rotation ticks, each row followed by its count of ticks:
The counts run from 0 to 414.
[110 161 101 108 116 121 112  96 137 164 107  65 156 108 119 117  96 131
 131 139 166 128 119 128 140 148  85 163 157 141 182 151 104] | 334
[114 132 116 120  81 130 133  74 152 151 106 109 124 138 133 187 108 134
 129 131  87 121 115 150  99 152  90  86 161 117  97 158 106] | 58
[129 147 120 107  89 120 119  77 148 142  86 120 121 121 151 173 115 167
 111 109 107 141 103 142 102 117 113 112 128 111  95 198 115] | 69
[104 137 103 105  84  77 119 129 112 158  99  90 149 156 156 123 110 152
 147 121 138 160 140 140 117 129 104 154 181 136 123 183 133] | 327
[148 150 114 125 110 136 116 176 121 138 118 121 153 174 159 151 110 132
 151 188 102 162 129 149 158 117 156  97 107 105  82 109 107] | 122
[141 161 128 108 108  87 125 145 142 123 104 101 148 133 154 101 120 137
 134 151 134  71  87  71 172 124 100 138 155 152 134 104  97] | 25
[111 133 125 136 164 102 133 159 129 106  72  95 109 144 157 142 117 124
 113 163  95  91  89 139 142  92  87 138 139 123 105 182 104] | 348
[108 149 131 141 104  74 147 180  79 104  96 108 128 140 161 126 132  89
 136 160 130 106 122 119 151 101  97 130 133 150 111 161 149] | 31
[151 170 103 101  56  97 113 104 138 128 125 118 158 132 155 133 113 147
 150 145 139 110 104 121 104 166 101 106 158 146 132 158 115] | 196
[121 125 133 113 130 125 109 157 137 122 118 112 174 110 168 127 102 138
  99 114  70 128  92 157 170 149 116  87 143  82 120 111  81] | 182
[122 175 145 107 101 160 125 113  90 170 126 144 144 107 201 123 113  94
 139 132 130 155 127 149 186 124 125  91 123 118 121 119 135] | 380
[ 98 125 111 112 136  95 118 154 100 101 109  93 167 136 139 149 120 121
 136 173 109 110  72 121 196 106  98 147 115 138 106 108 118] | 350
[123 168 111 107  76 125 119 126 106 189 147  90 159 120 167  88 110 119
 143 160 137 157 125 102 150 118 133 118 155 127 167  94 104] | 322
[104 142 141 109 131 138 137 157 117 154 104  71 160 122 105 106 113 108
 133 145 127 114 136 121 193 101  96 152 169 136 146  82  95] | 163
[102 114 144 111  85 140 134 142 117 139 129 119 156 139 145 164 114 145
 130 146  55 149 103 110 170  92 148 107 102 120  77 105 119] | 241
[ 90 107 127 153  95 116 141 174 133 124  98 102 152 183 134 175 113 112
 131 136  88 138 161 145 153 150 124 121 101 126  58 144 129] | 110
[127 185 126 114  85 130 120  94 103 143 105 100 143  79 122 144 111 135
 129 131 147 147 109 115 118 100 119 129  78 156 146 191 146] | 78
[116 154 105 113 130 116 122 120 128 115  95  63 159 123  91 145 104 120
 138 152 136  93 107 141 138 135  60 157 145 165 147 172 112] | 345
[133 146 138  99  80 170 139 143 107 153 147 120 170 120 132 142 102 141
 145 177  66 141 115 128 173  97 143 113 113 147 109  94 105] | 242
[100 154 127 149 114 130 155  90 139 144  80 101  74 135 141 164 122  95
 125 145 146  93 125 118 128 112  75 124 137 143 107 189 127] | 217
[ 98 151 114 119  86 106 112  91 143 169 125  86 134  92 149 106 102 133
 104  87 152 153 140 108 128 166 112 105 149  98 169 134 101] | 324
[134 163 144 117 127 100  91 125 146 158  70 108 132 109 159 106 135 146
 102  99 165 152 121 110 168  95 142 128 130  75 110 115 109] | 142
[109 161 155 166 108 160 167 134 160 148  98  93 107 108 127 133 102 121
 107 117 124  76 161 102 148 138  87 125  96 160 133 166 107] | 97
[118 142 168 102 137 180 142 113 123 161 110 106 154 108 114 156 113 119
 136 146  95 109 113 157 195  91 114 126 141 132 106 102  97] | 232
[124 143 116 168 118 120 148 153 161 127  83  77 102 163 103 156 116 110
 125 171 146  95 152 120 109 121  97 123 117 145 103 152 102] | 286
[147 161 135 127 106 150 123 134 137 131  98  68 167 119  55 156 122 100
 136 157 139  95 145 138 146 136 115 103 138 138 130  91  87] | 294
[ 87 138 137 145 124 118 126 119 138 165 101  79 100 117 136 107 123 101
  92 128 148 125 121  48 165 108 112 129 118 103 148  92  94] | 154
[106 134 109 100 116 144 113  86 141 167 117  98 150 143 131 153 102 145
 143 175 140 157  91  86 176  97 123 164  90 137 103 100 118] | 401
[103 133 159 127 152 151 140  81 152 146  91 110 120 113 153 154 129  90
 111 115 129  98 102 103 210 101  93 137 140 120  89 103 110] | 222
[ 82 140 101 145  72  98 133 103 137 168 118  89 107 112 170 116 103 123
 103 124 135 156 131 100  85 150 109 111 132 103 158 161 105] | 325
[146 173 107 126  83 116  94 141  98 129  89  99 153 130 121 159 118 132
 147 155 147 186 143 172 106 120 152  91  97  97 117 162 143] | 129
[115 151 140 162 169 122 125 165 154 146  56 101  94 158 158 139 107 126
 109 137 158 114 150 143 164 101 106 146 112 111  90 165 114] | 279
[136 158 123 143 102 141 137 155 129 134 110  71 141 146  76 150 126  96
 134 200 129  99 130 103 149 110 123 101 120 139 117  69  94] | 293
[112 148 100 135  83  42 113 141 121 101  94  82 140 123 125 144 118 149
 118 140 125 102  88  92 108 132  98 125 114 134 125 177 128] | 19
[141 181 148 112 116 148 108 142 138 171  97 130 155 118 191  93  88 164
 121 111 137 149 133 149 181 130 143 133 103 113 128 134 120] | 261
